In the data rows, the value 128 means zero.
Here are some numbered points:
[150 150 101 130 255   0 176 152 102 108] 0
[123 152  63 104 220  13 122 169 123 125] 1
[109  93 135  93 124 253 120 104 171 134] 2
[115 141  77 170 214   0 207 162 111 101] 3
[114 117 109  64  65 225 149  87  92 165] 4
[129 109 133 132  93 207 143  15 130 105] 5
[ 98 121  88 158  89  64 192 149 167  73] 6
[114 144 129 162  40 114 156 193  21 121] 7
[105 120 108 197  84 175 165  94 119 134] 8
[ 78 122  95  36  90 168  92  59 141 121] 9
[114 159 113 168  72 201 148 185  78 118] 10
[106 183 177 133  50 164 163 126 127  96] 11
[ 80 122 139 125 194   0 196 166 170 148] 12
[ 84 185 188 126 105 162  92 142 156 130] 13
[105 152 146 119  68 212 118 183 107 146] 14
[158  96 125 153  35 179  82 147 103 147] 15
[134 149 189  88 112 196 175  95 146 149] 16
[107 157 146 140  68 196 109 115  85 139] 17
[ 98 134 144  87 102 171 128 102 140 144] 18
[141 136  66 168 101  48 200 161 121  95] 19
[ 89 117 132 160  76 165 132 150 184  72] 20
[113  67 146 135  74 176  82 112 183 135] 21
[ 60 145  90 157 130  85 196  63 146 102] 22
[127 165  42  60 240 211   0 177 138 155] 23
[161  96 169  75  73 139 105  78  94 106] 24
[149 131 160  49 255 192   0 121 123  96] 25
[126 154  93 199  95 103 187 151  68 192] 26
[100 160 159  48 103 222 140  99 108 143] 27
[107 115 132  43  90 131 172  53  92  69] 28
[ 76 123  86 186 239  30 224 155 107  95] 29
[120 121 126 158 153   0 255  75 157  80] 30
[152 113 149  96  76 156 135  64 107 151] 31
[124 195 182  91  84 163 110 103 128 128] 32
[174 116 122 187 139  25 154 109 200 132] 33
[144 146 124 124 255   0 111 143  87 124] 34
[170 149 158  87  81 220 105 117 107 154] 35
[173 106 175 121  75 152 159 113 153  77] 36
[108 133  98 160 114 200 114 108 121 207] 37
[ 95 188 119 206  77 110 137 119 196 149] 38
[ 93 154 125 169  89 104 160  86 135 126] 39
[108 124 135 222  46 140 173 248  53 117] 40
New points follow, each followed by the numbers of its five nearest points above, nearest first.
[100 124  95 155  42 117 130 164  49 130] 7 10 26 15 17
[178  93 111 159 122  91 172 119 164 137] 33 19 39 6 36
[124 165  62 149  83 163 123 156  61 137] 10 17 7 14 26
[188 133 170 175  99 158 149  93 137 198] 31 37 16 8 35
[157 118 165  88 255 175   0 185 128 117] 25 23 13 2 34
[130 158 138  67  93 215 142  85 112 143] 27 4 35 18 16
[141 131 154  69  97 202 111  71  97  61] 24 28 27 5 31
[124 173 167 205 101  89 149 141 185 160] 38 39 33 13 11
[113  95 114 152  25 152  56  90 155  78] 21 15 20 24 17
[126 126 137 196  69 215 123 129 150 137] 8 17 15 20 37
[154  96 123 170  69 144 110 128 118 109] 15 8 36 21 20
[101 142 106 146  86 166 110 139 179 182] 37 18 21 38 13
[138 160 110  89  89 155 171  81  88 170] 31 4 18 16 27
[157 141 142 112  51 216 116 129 155 127] 35 14 17 18 15
[148 121  83 158 114  85 172 236  44 193] 26 7 40 19 10
[207  65  86 186  95  56 111 119 135  92] 33 19 6 36 39
[179 157 133  91  91 201  88 163 106 147] 35 14 17 15 32
[152 139 141 179 179   0 178  67 188 141] 33 30 12 3 22
[103 129 149  79  73 126 134 106 174 129] 18 32 31 36 21
[109 127 109 193  58 193 107  99 147 121] 8 17 20 21 15
[154 139 132 133 255  21  34 164  73 109] 34 1 0 3 25
[156 139 206  75 105 183 175  33 161 140] 16 31 5 18 32
[ 95 111  43 204  99 129 196 115 166  61] 6 22 8 19 20
[ 94 153 170 112  46 207 155 117 143 131] 11 18 17 16 14
[125 120 226  74  49 178 123  60 103 175] 31 24 16 32 35
[119 154 152 120 255  73  15 200  79 119] 34 1 25 0 23
[173 115 124 116 102 192 154  86 139 140] 31 16 18 35 5
[141 148  45  35 255  98   0 213 174 146] 23 1 25 34 0
[ 92 136 152 130  87 195 122  98 146 155] 18 17 37 16 13
[177  94  98 185  56 183 129 158 152 141] 15 8 21 10 20
[160 134 142 202  66 107 183 140 189 144] 38 39 33 8 6
[128 146 151 102  56 197  93 126  98 106] 17 35 14 32 18
[150 110 166 175  73 172  85  98 199 123] 21 20 36 15 13
[195  78 109 135  60 211 132 119 152  77] 36 15 21 20 5
[ 88 114 130 215  33 166 157 103 141  95] 8 20 39 11 38
